Rotation paths and how fast each direction turns (degrees a step):
Each turn is a multiple of 5 degrees from 10 to 175, or 0.
Each row of a path follows its step; steps can be skipped.
path 1
step 0: .23  -.02  .42  .07  -.02  -.01  .04  .29  -.09  -.06  .04  -.07  .08  .07  -.03  .24  -.45  -.04  -.18  -.13  .03  -.08  -.34  -.01  .04  .05  -.06  -.02  .00  .15  .15  -.25  -.14  -.15  -.05  .35  .00  .04  -.09  .26  .16  -.09  .09  -.12  -.05
step 1: .20  -.22  .26  -.09  -.08  .04  -.14  .18  -.01  -.41  -.06  .02  .04  -.21  .01  -.19  -.08  .03  -.12  .05  -.12  -.18  -.02  -.07  .00  -.11  .12  .12  -.10  .06  .03  -.17  -.05  -.12  -.10  .15  -.31  -.02  -.31  .00  .14  .49  .22  .01  .07
step 2: .04  .03  .11  .19  -.22  -.11  .25  .18  -.08  -.09  -.28  .17  .14  -.24  .06  -.08  -.26  .02  .11  .25  .01  -.17  .09  -.04  -.07  -.26  .16  .38  .03  .17  .09  .14  .01  -.02  -.04  -.05  -.17  -.21  -.33  .16  .00  -.16  .12  .31  -.03
step 3: .36  -.11  .18  .09  -.19  -.09  .01  -.21  .29  .14  -.01  .18  .17  .15  .03  -.09  -.17  .08  .04  .22  -.31  -.04  .00  .15  -.03  -.31  -.06  .14  -.22  -.12  .28  .06  .15  -.05  -.16  -.05  .09  -.10  .06  .17  .25  .00  -.07  .22  .22
step 4: .01  -.11  .11  -.16  -.12  .04  .01  -.33  .23  .05  -.30  -.06  .21  -.08  -.03  -.11  .43  .09  .15  .20  -.07  -.01  -.15  -.05  .12  .15  -.06  -.08  .00  .04  .34  -.15  .29  -.03  -.21  .04  -.04  -.09  -.03  .26  .07  -.08  .16  .20  -.25
step 5: -.06  -.25  .23  .15  -.10  -.24  .14  .00  -.04  .35  -.13  -.21  .23  .20  .05  -.12  .29  .01  -.14  -.08  .24  .01  .25  .00  -.13  -.10  .11  -.02  .25  .19  .29  -.10  .05  -.07  -.12  .09  .20  .12  .06  .25  .17  .03  -.03  -.05  -.15
step 6: .07  -.07  .07  .12  -.04  -.11  -.13  -.09  .02  .19  .18  -.16  .23  -.02  .06  .15  .16  .18  -.14  .29  .15  .18  .33  -.03  -.07  .26  .07  .11  -.08  -.15  -.01  -.06  -.21  -.40  -.03  .21  -.29  .06  .04  .21  .31  .07  -.03  -.23  -.06
step 7: -.09  -.06  -.02  .03  -.08  .10  .24  .20  .00  .00  -.25  -.08  .38  -.13  .12  .17  -.03  -.01  .19  -.06  .13  .32  .05  -.20  .17  .03  .33  .07  -.15  -.23  -.24  -.23  -.01  -.14  .07  .30  -.04  .07  -.03  .30  .02  .16  -.15  .09  .11
step 8: .03  -.15  .14  .07  -.13  .14  .12  -.06  -.22  .11  -.12  -.22  .00  -.35  -.09  .00  -.23  .37  .06  -.24  -.09  .11  -.20  -.05  -.21  -.18  .02  .28  -.20  -.04  -.11  -.16  -.27  -.06  -.05  -.03  .20  -.10  .10  .29  .15  .12  -.17  -.10  .02
step 9: -.15  -.05  -.04  .03  -.07  .09  -.03  -.03  .35  .00  .17  .01  .12  -.26  -.13  -.02  .08  .09  .01  -.14  -.11  .12  .04  .24  -.22  -.14  .06  .19  -.18  -.08  .02  -.43  -.10  .09  .05  -.30  -.12  -.37  -.22  .18  -.10  .20  .27  .01  -.01
step 10: -.08  .06  .32  .06  -.24  .07  .33  .04  .45  .00  .17  -.06  .15  -.02  -.17  .29  -.11  .02  -.20  -.02  .04  -.15  -.18  .04  -.13  -.09  -.06  .14  .16  .05  .10  -.22  -.01  .20  .18  -.04  -.07  -.02  -.09  .25  -.07  -.33  -.14  .18  -.12
-.03  .02  -.02  .02  .00  -.08  -.05  -.01  -.07  -.04  -.02  .08  -.04  .02  -.06  -.02  -.01  -.09  -.02  .01  .03  .03  .02  .01  .06  .05  .03  -.09  .08  .02  -.04  -.03  -.12  -.03  -.05  .16  -.02  -.04  .03  .10  .03  .05  -.08  -.09  -.04 | 55
-.03  .05  -.02  .02  .06  .02  -.01  -.03  -.04  -.05  -.06  .07  .05  .06  .08  .02  .00  .02  .10  .01  .12  .03  .03  -.06  .00  -.05  -.06  -.04  .01  -.01  -.03  -.07  .06  .13  .08  .01  -.09  -.05  -.06  .07  -.03  .01  .06  .03  -.08 | 140
.06  .00  .05  .07  -.05  .02  .08  -.08  .04  -.04  .04  .00  -.02  .03  .03  .06  -.09  -.03  .05  -.06  .09  -.07  .04  -.08  .02  -.02  .02  -.07  .04  .06  .05  .01  -.08  .05  .03  -.07  .11  .09  .04  .05  .09  .03  -.01  .01  .07 | 145
-.02  .08  -.08  -.03  .00  -.01  .04  -.10  -.06  .10  -.07  .04  -.06  -.07  -.02  -.04  -.09  -.03  .08  -.01  -.14  -.01  .04  -.08  -.03  .02  .04  .03  -.06  -.04  .03  -.02  .05  .04  .03  .01  .01  -.10  .07  .04  .03  .02  -.02  .02  .09 | 70
-.01  -.14  .04  -.03  -.02  -.05  -.04  .00  .06  -.06  -.07  .05  -.08  .02  .02  .07  -.03  .02  .03  -.10  -.04  .07  -.02  .01  .00  -.01  .03  .01  -.05  .05  -.07  .11  -.06  -.02  .03  -.07  -.04  -.14  -.06  .02  .03  .00  -.06  .09  -.01 | 55
